In the rows, 128 means zero.
Named turns come first, each shown by rows before and after it. Which turns, in which order, take the first row of each pair that follows to the second? Write the first one first, as in the answered first pair.
turn C:
147 132 110 114 144 129 118 133 145 142 110 126 => 125 153 123 113 145 116 117 142 142 133 120 127
126 146 124 131 128 125 125 159 97 113 93 152 => 142 125 114 134 127 132 127 154 96 121 86 152
137 105 127 126 124 130 122 138 120 119 119 135 => 118 118 111 117 131 133 118 128 122 116 117 125
175 98 132 143 125 128 142 127 138 143 131 119 => 119 136 89 117 138 131 134 100 142 139 123 100
turn G:
141 76 115 136 86 172 154 150 137 150 126 116 => 133 93 149 146 78 155 158 163 136 153 150 122
97 153 97 134 141 124 125 101 158 150 145 99 => 95 171 148 139 137 97 116 146 143 124 153 124
114 140 126 131 127 155 141 97 146 151 148 117 => 113 154 167 131 124 130 129 143 132 120 150 143
turn Q:
66 159 113 113 141 96 114 129 115 131 126 129 => 83 138 89 106 148 106 107 131 112 118 100 134
136 148 214 170 106 108 153 167 152 137 188 128 => 199 56 98 135 131 166 127 160 135 104 84 143
94 138 131 116 113 115 143 91 140 162 136 99 => 115 124 156 103 116 99 115 158 111 101 97 147
Now pairs of rows:
Between the rows of a pair lie two turns.
179 96 123 125 143 146 125 105 121 129 110 126 => 129 140 119 123 144 142 136 75 134 148 141 99 | G C
137 120 129 142 128 119 124 105 128 168 151 112 => 127 136 143 140 128 111 122 112 126 163 156 114 | C C
175 84 149 165 125 141 156 126 136 162 147 113 => 95 166 177 147 129 105 145 136 135 141 172 108 | C G
119 149 168 135 115 105 129 142 122 124 152 141 => 157 112 157 148 110 124 142 124 129 149 151 136 | C Q
111 153 145 107 110 116 147 153 103 111 144 117 => 132 131 133 99 116 125 139 161 95 96 121 127 | G C
163 96 129 137 133 145 126 134 124 121 110 131 => 108 155 154 125 133 118 119 147 121 103 130 130 | C C
102 159 105 140 155 121 125 109 147 129 135 139 => 139 127 116 143 153 122 116 142 133 106 110 164 | C G
90 166 146 126 126 108 126 139 131 110 157 134 => 90 160 116 126 128 124 135 105 144 135 162 112 | Q Q
169 95 141 131 121 137 130 139 135 125 115 131 => 99 163 150 117 126 114 126 131 141 120 142 117 | C Q
151 100 146 136 140 133 112 131 124 134 127 138 => 105 145 152 127 142 119 111 122 128 134 147 129 | C Q
148 82 110 126 150 142 119 130 128 110 103 131 => 116 128 172 134 139 106 121 159 125 98 138 142 | Q G
134 110 98 130 109 134 127 113 130 140 122 107 => 143 105 101 125 110 129 117 137 121 120 107 123 | Q Q
151 116 148 147 117 126 133 134 127 142 151 133 => 101 154 123 124 126 122 128 116 128 137 149 120 | C C
166 98 107 127 123 133 126 134 122 120 102 131 => 104 153 105 119 125 122 136 102 134 139 137 104 | C G
105 134 69 91 149 146 105 125 125 104 75 132 => 147 137 201 158 108 107 145 155 135 148 162 144 | Q C
148 136 150 132 126 122 124 162 132 119 132 153 => 108 155 99 108 140 135 116 130 137 119 120 131 | C C
116 152 140 131 118 119 143 116 140 135 149 128 => 159 113 139 135 119 126 136 135 130 121 123 147 | C Q
126 138 125 109 139 115 129 128 99 118 122 132 => 143 119 119 113 138 121 131 125 100 124 116 130 | C C
103 151 126 121 135 145 131 91 144 133 149 124 => 126 121 105 107 143 152 113 115 130 101 106 146 | G Q
194 73 139 160 113 148 144 120 135 167 137 125 => 193 82 158 146 118 130 122 171 113 117 113 160 | Q G
123 111 125 145 113 138 143 105 148 177 129 93 => 143 86 103 131 120 147 131 120 137 154 95 108 | Q Q
117 165 168 117 112 143 119 137 128 130 132 127 => 164 118 155 126 110 161 123 134 125 139 115 133 | C G
115 133 151 133 130 120 121 141 125 137 156 117 => 136 106 124 122 138 134 108 151 117 116 119 129 | G C
110 135 110 119 141 132 149 84 149 173 110 93 => 168 100 165 147 125 121 155 123 139 172 116 123 | G C
117 159 137 122 122 89 92 143 120 104 129 138 => 116 149 100 128 124 114 109 88 140 148 142 105 | G G
137 107 108 137 124 139 124 116 151 150 125 91 => 134 129 165 148 114 113 123 147 148 139 146 109 | C C
130 112 114 133 115 149 118 142 108 141 109 105 => 130 124 143 140 110 136 117 160 104 137 119 114 | G Q
143 112 133 158 121 117 159 109 151 183 158 106 => 106 148 148 149 124 101 154 119 149 172 171 105 | C C
133 110 99 128 138 140 131 126 125 126 113 139 => 115 137 136 129 134 116 128 151 121 111 127 152 | Q G
120 141 130 109 133 105 102 156 117 95 89 147 => 124 128 108 133 126 128 139 83 149 172 133 99 | C Q
104 147 101 111 132 136 118 113 133 122 114 123 => 97 154 115 110 130 128 116 124 132 116 116 128 | Q G
